In the data rows, 50 means zero.
Some points, one per row:
array([49, 52, 41, 43, 54, 34, 33, 42])
array([86, 13, 77, 59, 34, 70, 29, 66])
array([30, 89, 42, 48, 52, 26, 60, 56])
array([43, 59, 52, 49, 56, 43, 69, 47])
array([52, 42, 61, 47, 66, 63, 45, 56])
array([70, 35, 51, 56, 49, 69, 43, 55])
array([82, 19, 49, 56, 63, 89, 61, 48])
array([37, 77, 32, 29, 61, 25, 43, 49])
array([13, 88, 47, 29, 70,  5, 48, 50])
array([50, 59, 47, 53, 49, 62, 66, 51])
array([52, 37, 49, 65, 66, 60, 60, 52])
array([69, 30, 54, 60, 58, 85, 51, 46])
array([41, 59, 44, 64, 63, 53, 59, 38])
array([36, 31, 50, 49, 64, 70, 58, 63])
array([50, 62, 38, 53, 43, 30, 36, 50])
array([43, 31, 47, 55, 54, 68, 52, 56])
array([29, 52, 64, 53, 48, 36, 59, 37])
array([19, 67, 33, 56, 44, 14, 43, 50])
array([74, 24, 71, 51, 27, 98, 53, 64])
array([39, 96, 39, 37, 49, 22, 60, 49])
array([53, 72, 46, 33, 49, 33, 51, 41])
array([40, 81, 30, 39, 43, 20, 58, 46])
array([51, 63, 46, 38, 55, 23, 43, 51])
Then 10 other points, each followed by its number:
array([57, 53, 71, 41, 25, 53, 57, 50]) 0
array([82, 37, 53, 69, 71, 65, 44, 45]) 1
array([42, 49, 48, 54, 35, 34, 46, 57]) 2
array([66, 74, 55, 28, 26, 57, 58, 51]) 3
array([27, 62, 15, 26, 41, 36, 48, 52]) 4
array([63, 19, 71, 54, 37, 72, 40, 58]) 5
array([29, 99, 19, 41, 47,  8, 61, 52]) 6
array([30, 83, 27, 41, 46, 30, 72, 65]) 7
array([74, 29, 53, 50, 40, 84, 52, 61]) 8
array([36, 70, 47, 49, 46, 17, 70, 34]) 9
Which of these numbered points is nearest to each point below, ignoring the direction in which the first points spread most? Its number follows each.
array([ 5, 99,  5, 26, 41,  0, 54, 29]) > 4
array([58, 65, 40, 34, 37, 48, 46, 51]) > 8
array([43, 67, 40, 42, 60, 44, 70, 54]) > 7
array([48, 60, 46, 42, 37, 44, 49, 53]) > 8
array([69, 68, 56, 34, 17, 44, 57, 56]) > 3
array([21, 99, 27, 14, 69,  0, 45, 63]) > 8
array([78, 36, 55, 77, 70, 82, 42, 55]) > 1
array([78,  4, 82, 73, 49, 99, 69, 39]) > 9
array([61, 57, 36, 45, 72, 36, 45, 42]) > 1
array([41, 94, 55, 26, 39, 27, 49, 56]) > 3
array([68, 42, 52, 53, 39, 68, 44, 68]) > 8
array([62, 24, 49, 58, 60, 78, 65, 61]) > 7
array([66, 50, 40, 34, 44, 45, 31, 56]) > 8
array([50, 56, 39, 63, 54, 39, 57, 66]) > 6
Here are 10 other points, each followed by its number:
array([54, 18, 66, 48, 41, 88, 57, 54]) 0
array([64, 38, 35, 62, 53, 65, 46, 45]) 1
array([49, 55, 68, 52, 53, 63, 43, 54]) 2
array([46, 57, 67, 47, 38, 42, 40, 55]) 3
array([53, 68, 51, 38, 46, 37, 31, 43]) 4
array([83, 30, 59, 66, 45, 73, 37, 66]) 5
array([48, 55, 41, 46, 46, 58, 45, 40]) 6
array([36, 66, 18, 37, 53, 27, 40, 39]) 7
array([52, 28, 77, 65, 54, 59, 69, 43]) 8
array([50, 54, 30, 58, 54, 32, 55, 45]) 9
The same question for these:
array([64,  0, 83, 67, 31, 92, 39, 53]) > 3
array([67, 31, 72, 53, 34, 77, 43, 49]) > 3
array([66, 34, 56, 54, 42, 91, 55, 37]) > 6
array([19, 99, 24, 34, 44,  0, 43, 35]) > 6
array([95, 21, 75, 47, 47, 90, 28, 64]) > 4
array([38, 80, 53, 40, 70, 39, 45, 56]) > 2
array([60,  1, 66, 60, 39, 91, 55, 53]) > 0
array([42, 60, 33, 54, 57, 25, 58, 43]) > 9
array([61, 65, 64, 52, 50, 45, 35, 51]) > 4
array([34, 88, 48, 45, 67, 30, 51, 60]) > 2
array([75, 38, 58, 68, 39, 79, 46, 70]) > 5
array([64, 54, 49, 54, 53, 51, 38, 57]) > 5
array([39, 46, 64, 67, 58, 49, 73, 48]) > 8
array([55, 15, 73, 50, 38, 87, 65, 47]) > 0
